A single turn carries every row of the set below to another of its rows. Some are shown first; where does it send the rows asked next?
teven: [ -1 -11   0   6   4 -10  -1   0   1   9  -5   0  13  11  -2  -6  -5   3
  -6   0  -4  -2  -1   4   4  12   2 -17   5   7 -10   1  -5  -5   4  -3
  10  -4  -4  10  -6]
tunug: [ -5   1  -6   6   2  -3  -6  -3  -9  14  -1 -10  -6   0   4   0   3  -2
   2   3  -8  -1  -4  -4  -4  14  -8   7  -4  -5   7  -3  -6  13  -2  -5
  -3   6   5  -5 -16]
keri: [ -2 -11   2   3  12  -7   3   4   6   9   6  -7   9  12   1  -4  -4   2
   3   3  -6   1   1   6   2  10  -3  -9   8   7  -7  -1  -2  -1   6   0
   3   2 -10  13  -8]
leg: [ -3  -5   0  -3  -2  -2   7  -3 -25   3  -7  -1  -6   1   4  -8  -4  -1
   5   1   0   3  -3   9  -3 -13  -6   5   4  -4   0  -2  -1   7 -14   1
  -1  13   3  -2  -3]
vuse: [  1  -3   0   0  -4   3  -1  -3  18  -2  -6   4  -8  -6   1 -10   5   0
  -8  -1   4   3   3   8   2 -18  -1   1   5  -6  -6  -5   5   5   8  -6
   1  -2  13   0   0]
Mibo: [ -1  -3   5  -2   1   8   3  -3 -13 -16   4  -3  -6  -1   0  23  -2   2
  -1   3   1   3  -5   7   5   2   1  -4  10   1  -1  -1  -3   1   0  -7
   4  -8  -4 -15   3]
molod: [ -1  -1   1  -2   1   5  -1  -2  15  -4  -3   1  -8  -9   3  -8   3  -1
  -9  -4   2   4   7   4   3 -21  -7   4   3  -3  -5  -5   0   2  10   0
   3  -4   8   2  -5]
zimip: [  1   1   2  -1  -1  -1   0  -3  15  -7  -9   2  -6  -7  -2 -10   5  -4
 -11   1   3   3   8   6   1 -21   2   2   4   1  -3  -2   1   1  12  -4
   3  -6   7  -1   0]
zase: [ -2   0   3  -2  -2   5   3  -6 -13 -12   4  -4  -7  -1   1  25  -2   1
  -4  -1   1   1  -4   8   3   4   0  -4   6   0  -1  -3  -4   4   2  -2
   4 -10   1 -17   2]
rul: [  0  -7   2   1   4 -15   2  -1   2  12  -3  -3  13   8   0  -1  -4  -1
  -4   3  -1   0   3   4   0  11   6 -12   4  13  -5   3  -2   0   8   2
   5  -3  -7  12  -5]
ridi: [ -3  -4   2  -4  -3   2   3  -2 -26   1  -8   1  -1  -1   2 -10  -6   1
   6   0   0   3  -4   6   0 -15  -4   2   8  -4  -1  -3  -1   4 -17  -2
   1  11   0  -1  -2]
Sof: [  1  -3   2   0   2   3   0  -1  17  -7  -5   0  -8  -5   0 -11   7  -2
  -7   1   2   4   7   8   2 -21  -2   5   6  -2  -4  -4   2   3  11  -6
   1  -2   5   0  -1]
vadev: [  0  -7   3  -2   0   0   7  -4 -11 -12   0  -3 -14   1   3  25   2  -1
  -2   5   3   1  -4  12   0   5   3  -2   4   0   1   2   1   7   1  -7
  -1  -4   0 -13   4]
Zumim: [ -1 -10   1   1   1 -12   2  -1   6  19   3  -2  12   8   3   0  -6   1
  -2   0   1   0  -2   6   1  14   2 -12   4   6  -8   1   1   6   6   5
   2   1   1  14  -5]
sok: [ -3   4  -1  -2  -8  -5   5  -7 -25   2  -8  -3   0   5  -2 -10  -3  -1
   4  -1  -3   0  -2  10  -3 -11   1   2   7  -3  -1  -7  -2   9 -12   2
   0  11   8  -9   1]
noka: [-10   9   2  -4  -5   0  -5  -5  20 -13   0  -1  14   9   2   4   7  -1
   4   1  -2   4  -5  -8  -3  13  -5  -3   7  -1 -10  -4   1   2  -1   4
   0  -3   2   5   4]
tena: [ -1  -4   2   0  -4   1   4  -6 -12 -13  -2  -2 -10   2   1  25   1   0
  -4   2   3  -1  -6  11   2   7   2  -6   5  -2  -2  -1  -2   6   1  -6
   3  -7   5 -17   5]
mer: [ -3   2   3  -5  -4   2   3  -3 -27  -1  -7  -1   4  -1  -3  -9  -7   0
   5   0   0   3  -2   5   0 -16   0   1  11   1   0  -4  -3   4 -14   0
   2   8  -1  -4   0]
Fibo: [ -5  -4   5  -7  -2  -3  -5  -1  15 -11  -8   9   9   1   6   5   5  -2
   0   7   7   6  -7 -11  -3   9  -2  -4   4   1  -7   6   5  -2  -7  -2
  -1  -3  -5  15   4]
ler: [ -2   3   1  -2  -2   7 -13  -3 -12  14   1  -1   9 -12  -1   2  -9   2
   1   2   1   4  -7 -14   1   5   1   3   7   0   7   0  -1   9  -6  -5
  -1  -1  -3   1 -12]
Ruba: [  0  -2   0   1  -3   5  -4  -4  14  -6  -9   4  -6  -7   0 -11   4   0
 -12  -3   2   2   5   5   4 -19  -3  -1   4  -5  -7  -5   1   0   8  -5
   6  -5  12  -1  -1]
guv: [ -6  -6   1  -3   0  -7  -3  -2  14 -10 -12   8   2   3  11   6   8  -4
  -3   5   3   4  -5 -10  -4  12  -8  -3  -5  -2  -8   6   1  -3  -6  -1
   0  -2  -1  14   1]
Sune: [  0  -8   5  -2   1  10   3  -2 -11 -14   4   0  -9  -2   3  24  -3   4
   0   3   5   3  -8   9   6   3  -1  -5  10  -3  -3  -1   1   3  -3  -9
   1  -6  -2 -11   3]
tib: [ -3  -1  -2  -2  -4  -6   8  -5 -24   2  -9  -4  -5   6   1  -9  -1  -3
   5   2  -2   1  -2  11  -4 -11  -1   5   4  -3   0  -4  -2   9 -12   1
  -2  14   4  -6  -1]
soze: [ -1 -13   1   5   5  -8   2   2   9  13   3  -3  10  14   0  -5  -3   5
   1   3  -2  -1  -3  10   1  14   1 -12  10   2 -10  -1   3   3   4  -3
   1   4  -3  13  -3]
dok: [ -3   9  -2   5   0  -4  -6  -4  -7   7  -2 -14   3   4  -7  -5   5  -3
   6   7  -9  -2  -3  -3  -5  11   5   8   7   3   8  -4  -5  12   4 -10
  -4   4  -3 -11  -9]
Vodog: [  0  -9   3  -3   1   5   6  -2 -11 -10   4  -1 -14  -3   7  27  -2   1
  -1   4   5   3  -6  10   2   4  -2  -2   5  -2   0   1   2   6  -1  -6
  -1  -4   0 -10   2]
Tazas: [-10   5  -1   0  -2  -5  -2  -5  18 -15  -5  -3   7  13   4   1  12  -3
   2   2  -5   2  -3  -5  -5  15  -7  -2   1  -2  -9  -3  -3  -1   1   1
   2  -2   2   2   3]
sigof: [ -2 -10  -5   9   2   0  -9  -1 -11   9 -12   0  -6  -1   2  -6   2   2
   0   7  -4  -3 -10  -6  -1  12  -3   2  -1  -9   3   2  -1   6  -9 -19
  -1   5   1  -1 -13]
biz: [ -7   4   6  -8  -3   1  -5  -3  18 -11  -1   3  14   3   3   6   4  -1
   4   4   4   8  -5 -11  -3   9  -1  -2   9   3  -7   1   4   0  -4   2
  -2  -3  -4  11   5]
banu: [ -2   7  -1   5  -8   5 -13  -5  -8  10  -3  -5  11  -1  -9  -5  -3   4
   3   3  -3  -2 -10  -7  -1  10   7   0  13  -3   3  -5   0  10  -3 -14
  -1   0   3  -9  -6]
givo: [ -4   6   1  -4  -8  -1   3  -6 -26   2  -6  -3   4   1  -3  -8  -6  -1
   5  -2  -2   3  -2   7  -1 -14   0   1   9   0   0  -6  -3   7 -12   5
   2   8   4  -8   0]
kag: [ -4 -10  -1   4   9  -5   0   1   3  11   4  -3  11  10   3  -2  -7   4
  -2  -3  -6   0   0   3   5  11  -7 -14   3   3 -10  -2  -7  -4   4   4
   8  -3  -4  12 -10]
gepeg: [ -9   0  -1  -1   1 -10  -1  -3  15 -14 -10   1   1   9   9   4  12  -6
  -1   5  -3   2  -1  -7  -6  14  -9   0  -7  -1  -7   3  -3  -2  -2   1
   1  -1   0   8   1]
moved: [  0  -5   1   1   7   1  -9   1 -14   7  -8  -1   0  -8  -1  -3  -2  -1
   2  11  -1   2  -5 -12  -1   4   2   7   5   3  10   5  -1   4  -6 -17
  -1   2 -13   3 -13]
mokiz: [  0   1   1  -3  -3   0   0  -3  16  -1  -5   2  -7 -10   3  -6   4  -3
 -10  -2   5   4   7   5   1 -19  -1   3   2  -1  -3  -4   2   6  11   1
   1  -4  12   1  -2]

Ruba -> zimip
keri -> kag
tib -> leg
Now find these:
tunug -> sigof
Mibo -> zase
biz -> noka

